In the rows, zero is written as 128.
name the system of each run:
Fulo, run 1 (8 x 22):
[[125 130 146 136 169 104 117 127 112 188 129 132 156 110 144  81 118 131
  149 112 114 102]
 [121 126 129 153 174 119 149 131 136 163 142 152 164 107 131  91 107 120
  159  97 136 112]
 [141 132 148 129 151 128 153 140 131 157 122 148 173 102 146 104 105 114
  140 105 165  89]
 [120 125 162 132 138 124 133 140 112 181 118 139 171 103 145 109 125 121
  118 106 124  90]
 [111 121 141 154 165 142 137 126 115 165 125 151 170 126 144 116 115 118
  138  89 113 116]
 [130 132 142 131 161 149 135 129 138 149 106 144 171 130 152 107 108 107
  153 100 147 110]
 [120 128 153 112 138 119 123 141 137 171 108 136 163 112 159 101 119 109
  145 117 130 103]
 [118 121 141 131 158 108 139 133 116 172 132 149 154 118 157 111 114 122
  147 106 103 118]]
Potof, run 2 (8 x 22):
[[103 117 105 127 173 135 107 139 153  94 157 130  57 143 174 102  87 148
  147 136 127 154]
 [142 125  98 158 160 135 151 121 130  98 177 127  62 102 136 129  89 167
  103 122 154 127]
 [139 130 131 143 114 144 119 132 110 102 152 102  77 109 106 134 135 171
   57 151 160 104]
 [112 116 133 122  86 132 123 147 103  84 143 122  96 147 102 166 162 148
   81 156 109 144]
 [ 89 111 122 154  99 165 151 143 131 100 140 150 135 140 109 176 142 113
   99 108 110 151]
 [ 69 118 138 150 107 178 110 145 167 139 120 125 127 117 144 132 127 100
   99 106 123 125]
 [ 90 118 123 115 122 137 100 131 159 138 124 114  84 125 185 129 109 118
  122 127  94 147]
 [136 130  93 144 151 142 135  93 141 126 137 115  80 129 159 150  95 139
  121 115 108 154]]
Fulo, run 3 (8 x 22):
[[156 128 130 112 105 156  91 102  87 103 118  71  24 137 171 178 125 184
   28 162 112 122]
 [111 147  63 181 109 153  82  62 165 127 131  60  68 137  70 154 155 132
  103 136  79 185]
 [129 133  68 122  71 134 177 130 206  52 143 134 104 133  90 181 127  85
  162 136 146 193]
 [185 129 141  49  50  97 158 147 104  71 113 118  97 138 140 193 147 138
   98 183 142 131]
 [125 123 131 125 107 105  82 113  54 116 135  95  93 171  78 157 190 174
   81 175  63 152]
 [ 92 122  85 168 155 162 102 123 141  45 163 129  86 186  63 129 141 144
  141 143 129 184]
 [141 136 117  91  99 152 117 156 186  42 128 107  62 131 137 127 111 127
  120 171 203 130]
 [130 128 126  97  62  97 108 134 133 136 142  76  42  87 150 151 141 153
   64 168  99 126]]
panof, run 4 (8 x 22):
[[116 119  94 133 165 115 161 108 149 125 129 167 159 164 143 142 106  94
  213  96  80 189]
 [173 157 110 117 168 164 111  93 163 102  79 111 146 167 128 106 106 106
  181 132 185 135]
 [146 143 147  67 102  77  82 143 138 135 101  98 135 135 114  85 164 120
  163 187 138 121]
 [ 80 100 157  98 156  98 115 188 113 108 160 173 121 149 162  91 120 136
  163 142 115 131]
 [115 126 154 152 181 190  93 135 117 119 118 128 123 140 149  94 104 148
   97 114 174  88]
 [109 137 154 139  93 124  91 134 128 180 118  94 145  91  97 102 165 126
   86 137 127  89]
 [ 79 103 145 132 109 113 164 163 125 158 151 172 159 108 147 144 129 107
  134  99  84 131]
 [138 129 128 150 163 190 143  96 119 132  95 138 152 151 165 155  98 118
  118  85 131 125]]
bukub, run 5 (8 x 22):
[[127 123 161 116  95 140  79 109  57 154  97  86 106 150 137 166 172 160
   43 151  70 116]
 [ 85 115  96 210 165 155 130  89 110 166 159 131 114 126 120 149 120 143
  102  77  56 159]
 [125 143  99 163 111 186 166 104 204 140 105 128 150  96 136 153  97  75
  130  75 159 131]
 [153 141 152  73  79 120 132 122 131 148  59 122 197 151 130 155 160  78
  156 137 120 132]
 [133 113 125 104 174  92 135 123  75 117 133 163 141 188 150 135 127 139
  185 132  69 169]
 [113 126  89 129 162 140 128 130 181  84 153 133  64 135 164 112  79 128
  162 130 144 161]
 [118 132 132  85  53 101 120 161 185 124 125 100  95  84 133 124 142 106
  116 164 144 121]
 [152 118 144 106 100  75 160 136  64 148 147 135 125 113 131 166 149 155
   94 142  86 119]]
rorip, run 6 (8 x 22):
[[174 157 115 174 127 137 144  73 116 183 115  91 155  91  84 137 139 132
   89 104 137  97]
 [162 148 105 162 148 155 145  79 111 118 107 130 187 168  59 150 149 116
  153 111 136 147]
 [134 121 141  97 123 156 155 135 124  90  91 168 185 182 139 167 131  92
  166 118 132 149]
 [ 90 108 174  86 119 148 104 159 121 141  86 145 151 155 197 136 128 103
  130 123  98 122]
 [ 81 119 140 130 165 120  81 137 144 176 129 123 115 121 178  76 110 125
  148 118  94 125]
 [137 144 100 135 148 101 126 119 186 159 141 107 108  80 139  79  97 118
  164 126 150 121]
 [182 157 119 118  99  98 146 110 147 155 114  96 142  83  97 122 137 119
  127 139 164 101]
 [177 141 140 133 136 121 142 105  73 140 111 124 178 141  84 140 155 142
  120 130 137 105]]
rupod, run 7 (8 x 22):
[[201 164 114 130 145 136 161 104 180 151 111 102 129  64 149  99  78 115
  129 113 224  74]
 [100 123 197  83  79  87  86 194 117 164 118 121 163  98 117  72 175 120
  110 171 144  72]
 [ 88  86 136 140 136  87 203 183  91 114 199 212 149 122 133 149 119 134
  144 101  91 144]
 [194 145 119 157 163 173 192  83 122 153 104 137 161 102 164 159  75 123
  108  70 174  89]
 [103 143 181 137 134 145  56 140 119 190  87  99 180 116 105  63 165 121
  106 136 144  69]
 [ 39  94 130 145 136 100 144 180 151 130 181 187 154 128 119 103 133 102
  180 107  83 161]
 [180 137 105 116 152 129 197  98 152 151 109 145 138 105 208 161  63 102
  162  84 135 132]
 [173 153 162 108 154  99  80 112  95 193  90  85 153 112 127  69 146 148
  123 153 147  71]]
panof, run 8 (8 x 22):
[[109 125 113 171 146 170 145 137 151  93 151 148 133 128  95 121 115 125
  123 106 168 129]
 [160 142 140 109  82 141 139 129 138 129 102 106 135 105 126 148 136 116
   93 139 164 101]
 [122 114 134 103 107  90 134 134  99 141 135 130 113 132 149 156 143 135
  121 143  68 148]
 [111 121 101 162 172 153 131 114 132 107 152 141 104 148 133 132 103 139
  139 107 115 154]
 [155 151 112 142 122 144 123 110 162 127 118  98 124 103  99 115 125 123
  117 132 176 111]
 [144 127 137  94  92  72 151 149 118 141 138 129 137 104 125 134 144 124
  135 148 115 124]
 [127 111 131 129 165 132 146 135  89 103 147 163 125 160 150 144 112 146
  137 120 111 141]
 [136 141 118 155 144 169  99 105 130 109 116 104 117 145  95 123 134 141
  107 133 155 123]]
Golur, run 9 (8 x 22):
[[ 95 134 123 142 100 121  94 131 149 140 127 108 141 126  72 110 171 112
  129 142 112 140]
 [128 117 138 114 103 124 164 149 106  98 133 161 165 153 103 163 150 117
  137 129 123 141]
 [156 130 139 109 144 166 117 108 104 105  88 120 120 172 163 156 117 136
  113 132 134 129]
 [ 85 122 126 125 148 140  85 132 158 137 121 121 106 141 161  99 115 117
  147 131 107 145]
 [121 121 113 125 122 102 174 151 162 124 158 156 130 100 140 129 106 109
  160 114 134 140]
 [184 144 122 112 115 116 152 109 127 136 120 105 110 101 141 143 115 137
  107 136 153 108]
 [117 134 131 131 120 108  85 122 118 150 133  91 105 124 106 107 155 145
  109 154 102 128]
 [103 117 121 145 128 117 144 150 118  97 166 156 137 142  84 131 146 134
  138 131 120 149]]
rorip, run 10 (8 x 22):
[[179 150  86 153  98 124 166  84 130 121 133 103 130 112  67 171 145 129
  110 126 136 143]
 [166 131 124 120 112 142 151 102  82  93 106 132 152 178  95 188 157 132
  117 136 116 151]
 [111 109 148 107 143 163 114 140  90  81 109 153 132 199 152 159 133 132
  131 134 107 152]
 [ 70 105 145 104 135 143  95 171 143 102 129 146  98 152 179 112 114 121
  136 137 111 142]
 [ 89 119 129 117 117  95 106 159 164 149 156 118  80  87 165  92 114 129
  130 140 111 126]
 [150 142 104 140 126  87 132 114 142 160 159  96  86  70 121 107 119 150
  113 137 130 114]
 [184 151 102 147 129 118 145  94 115 122 138  99 117 111  77 138 137 151
  108 138 158 119]
 [159 134 126 132 121 143 149 120  97  82 124 136 153 161  76 157 153 137
  120 139 152 134]]
Giz, run 11 (8 x 22):
[[130 128 133  68 101  39 135 137 146 196 122 123 131  91 178 111 128 104
  179 143  69 139]
 [218 154 116 128 167  79 186  95 105 165 132 135 173  96 114 111 107 137
  163 116 166  96]
 [149 152 164 139 119 168  95 128 112 136  87 102 184 131  67 100 166 124
   92 139 193  73]
 [ 65 101 186  94 100 156 124 205 132  99 116 177 176 153 146 122 143  94
  133 128 143 114]
 [123 104 134 137 169 167 177 147 122 104 150 174 105 125 207 151  60 138
  112  85 143 117]
 [127 132 131 157 138 160  90  91 105 173 116  78  76 109 167 139 117 162
   51 117  96 108]
 [ 87 120 142 113 112  66  93 133 116 201 128 115 139 113 134 101 159 119
  148 138  45 140]
 [156 141 102 139 160  84 181 114 156 168 141 152 177  95 122 100 101 101
  197  98 140 129]]
bukub, run 12 (8 x 22):
[[101 141 122 147 139 117  94 156 199 155 163  97  74  51 135  44 100 134
  117 138 184  87]
 [166 147 157 120  86  72 147 145 112 190 137 104 157  49  91  98 156 137
   91 143 164  60]
 [200 141 134 162 180 116 149  91  37 138 137 130 169 143  71 125 141 178
  109 123 147  95]
 [121 142 110 189 189 189  96 108 133  84 132 126 145 168  55  91 134 140
  139 122 182 131]
 [ 60 119 166 137 115 160 104 195 166 113 128 157 180 125  93  78 148  91
  140 124 176 102]
 [120 111 197  92 152 120 128 183  86 152 117 165 169 123 186  94 114 132
  122 124 143  72]
 [154 139 141 125 202 122  77 104 100 167 115 100  98 130 177  72  98 168
  128 137 131  96]
 [121 151  99 168 149  97  97 111 167 175 155  89 116  80  81  59 133 132
  147 132 135 120]]
Golur, run 13 (8 x 22):
[[ 81  93 165  68 138  82 131 213 127 105 157 182 120 135 193  91 107 124
  176 147 121 128]
 [170 120 112 128 168 121 189 126 111 110 168 150  69  98 199 149  58 167
  106 109 151 112]
 [133 153 103 167 138 142  86  98 172 161 138  63  65  71 121  83 109 151
   87 131 159 101]
 [ 76 124 129 155  71  86 133 167 153 158 172 128 147  70  53 103 175 112
  115 133 117 123]
 [170 126 135 135  92 132 189 122  67 101 134 148 164 138  77 198 159 140
   87 122 131 125]
 [136 140 141 133 145 195  68  88  97 113  70  91 124 193 124 148 150 139
   94 138 118 134]
 [ 45 107 136 131 141 150  92 159 163 120 124 156 147 164 139 102 134  92
  175 119  95 161]
 [148 118 121 104 128 128 204 143 153 109 130 177 150 119 180 163  82 100
  164  97 148 134]]
rupod, run 14 (8 x 22):
[[ 60 123 112 121 165 173  49 129 188  84 100 122 106 201 148  93 121  95
  193 139 108 188]
 [125 128  93  84 153 110  97 111 176 112 124 103  35 143 219 120  79 129
  171 152  95 174]
 [186 150  98  98 129  59 108 103 132 134 152  70  37  94 139 102 119 173
  122 180 131 127]
 [158 138 111 114  76  74 144 152 132  84 175 107  94  95  51 123 161 152
  111 182 170 122]
 [147 119 143 103  62 141 179 164 110  59 132 149 134 140 102 195 150 125
   86 145 162 126]
 [134 114 159 137 124 189 129 124  60 100 105 136 134 169 138 188 139 154
   53 119 120 114]
 [ 83 120 123 197 159 196  88 104 111 130 133 114 116 153 102 133 137 145
   82 104 104 136]
 [ 78 133  95 161 113 170 100 105 198 141 118 101 108 123 125 133 125  92
  133 107 102 163]]
Giz, run 15 (8 x 22):
[[118 144 104 169 145 138  99 105 158 148 138  95 108 108  96  95 129 132
  121 123 135 127]
 [117 133 126 104  71 110 129 136 164 138 114 115 142 115 114 142 154  92
  141 139 112 144]
 [163 126 120 115 142 111 178 124 102 102 133 161 152 152 128 157 120 127
  158 122 130 143]
 [145 136 127 152 166 170 106 110 115 101 121 114 119 153 106 116 123 149
  110 131 164 116]
 [ 81 121 144 110  98 140  85 158 155 116 120 116 107 134 136 114 144 117
  117 148 121 133]
 [129 115 116 106 125  93 168 145 135 119 154 151 105 114 166 145 105 127
  146 126 112 144]
 [170 142 108 154 149 123 142  92 106 137 139 107 106 112 111 134 120 157
  106 124 135 120]
 [109 135 138 134 107 121  90 132 126 143 123 107 141 129  80 112 169 125
  119 146 115 125]]
Potof, run 16 (8 x 22):
[[130 126 110 118 161 135  88 104 120 110 129 101  53 157 177 130 105 159
  122 147  97 156]
 [141 133  77 173 155 137 144  97 132  90 171 118  79 133  89 142 115 157
  121 125 136 159]
 [127 136 122 142  97 161 124 145 157  84 143 109  99 107  85 127 136 134
   82 145 188 111]
 [103 110 156  93  92 149 113 170 119  73 123 137  99 155 146 156 142 133
   94 154 133 128]
 [ 80 101 130 154 142 163 142 142 107 102 148 164 123 157 143 161 120 132
  110 101  93 152]
 [ 74 120 119 180 129 157 115 134 163 154 153 123 110  93 126 113 120 122
   99  98 117 122]
 [115 128 120 110  93 115 112 131 162 142 131  96  69  92 167 132 118 127
  102 144 112 129]
 [158 131 104 123 124 145 141  93 115 109 119 109  87 148 154 182 113 143
  105 130 107 151]]

runs to name:
run 17 (2 x 22):
[[139 116 179 105  87 144 105 129  35 140 103 106 107 143 154 185 164 172
   21 150  83  97]
 [ 41 101  98 195 116 149 107 120 129 135 177 125  82 133 104 160 148 139
   88 105  34 182]]

panof
run 18 (2 x 22):
[[191 147 137  87 107 149 157 115 136 106  73 124 160 142 144 159 117 104
  136 134 180 110]
 [115 127 159  84 129 109  66 129 109 166  94  99 105 143 182 108 138 137
  123 156  83 122]]

Golur
run 19 (2 x 22):
[[134 131 104 116 107  74 125 109 125 151 144 104  95 117 124 141 143 138
  137 147  69 163]
 [158 143  93 138 144  80 145 104 127 134 149 126 141 125  78 111 139 131
  174 138 123 149]]

Giz
run 20 (2 x 22):
[[ 95 103  80 156 132 148 155 137 137  45 193 151  44 149 128 174 105 154
  109 125 109 186]
 [ 93 121 115 193 113 208 142 139 158  91 160 122  78  95 115 154 106 141
   41 100 172 111]]

Potof
run 21 (2 x 22):
[[110 155 100 129  92  89  65 102 187 171 112  64 123 107  65  80 175 101
  159 160 104 152]
 [130 123 103  69  81  60 158 148 152  89 140 147 130 152 111 152 150  98
  201 163  93 190]]

rupod
run 22 (2 x 22):
[[ 80 104 150 131 111 120 174 176 133 138 144 187 189 117 126 137 133  91
  151  96 111 128]
 [154 125 141 129 162 144 169 108 104 167 100 155 175 130 184 150  94 113
  142  82 116 114]]

rupod
run 23 (2 x 22):
[[126 140 124  98 121 135 116 131 167 100  88 135 176 174 105 118 145  81
  197 141 144 156]
 [136 117 146  72 160 125 113 142 108  96 104 148 119 186 188 127 110 132
  168 150 118 146]]

rupod
run 24 (2 x 22):
[[103 138 126 135 157 174  58 119 143  93  94 110 138 193  90  96 150 119
  153 146 143 147]
 [ 80 113 115 106 140 147  96 146 171  82 130 134  79 167 170 124 110 116
  162 141 111 172]]

rupod
run 25 (2 x 22):
[[195 147 124 109 140  62 161 127 115 146 146 123 141  93 110  97 121 146
  151 148 168  96]
 [184 144 153 135 140 149 145 122  88 122 111 126 162 122 104 128 130 147
   92 125 190  77]]

rorip
run 26 (2 x 22):
[[106 117 117 110 105  74 102 128  94 115 147 119 112 168  84 141 183 141
  149 170  52 183]
 [100 102  98 161 144 134 191 150 133  82 198 176  87 116 143 160  91 141
  123  98 121 156]]

bukub
run 27 (2 x 22):
[[110 142 115 156  97 161 135 121 192 142 113 114 154  99  98 126 134  86
  125 104 156 124]
 [115 112 143 102  78 126 173 159 140 130 123 156 146 111 163 170 124  97
  120 110 116 128]]

Fulo
run 28 (2 x 22):
[[115 123 155 126 130 161 104 161 112  72 130 136 132 164  93 115 149 142
  110 152 172 113]
 [ 74 108 169 134 139 150  92 172 108 122 138 143 126 138 136 102 140 141
   98 132 126 105]]

bukub
run 29 (2 x 22):
[[115 134 134  76  63  95  79 165 161  91 128  90  82 125 101 106 169 127
  125 199 143 135]
 [144 107 119 100 116 141 195 141 111  60 131 178 129 170 161 204 110 118
  140 116 119 167]]

Potof
run 30 (2 x 22):
[[157 111 126  87 162  72 173 147 110 135 167 154  69  94 235 128  61 162
  140 129 116 117]
 [179 154 123 160 149  93 114  89  92 191 150  72  90  68 111  98 126 184
   71 135 136  79]]

Giz
run 31 (2 x 22):
[[166 127 113  76 144  64 143  97  97 146 109 131 131 164 171 155 123 126
  188 140  55 173]
 [176 142  89 105 186  94 115 103 133  92 136 117  93 164 128  97 107 148
  196 162 144 159]]

Golur
run 32 (2 x 22):
[[ 86  98 140 122 139 155 129 148 115 115 138 150  85 141 204 153  96 139
  101 112  92 137]
 [101 121 104 185 160 151 118 101 123 149 159 116  82 114 139 133 106 154
   92 100  91 138]]

Potof
run 33 (2 x 22):
[[129 135  94  99 114  24 144 153 186 146 181 121  93  66 121  70 120 118
  195 160 129 142]
 [205 138 118  95 103  57 196 146 109 102 172 130 101  80 108 137 119 159
  122 160 178 105]]

bukub
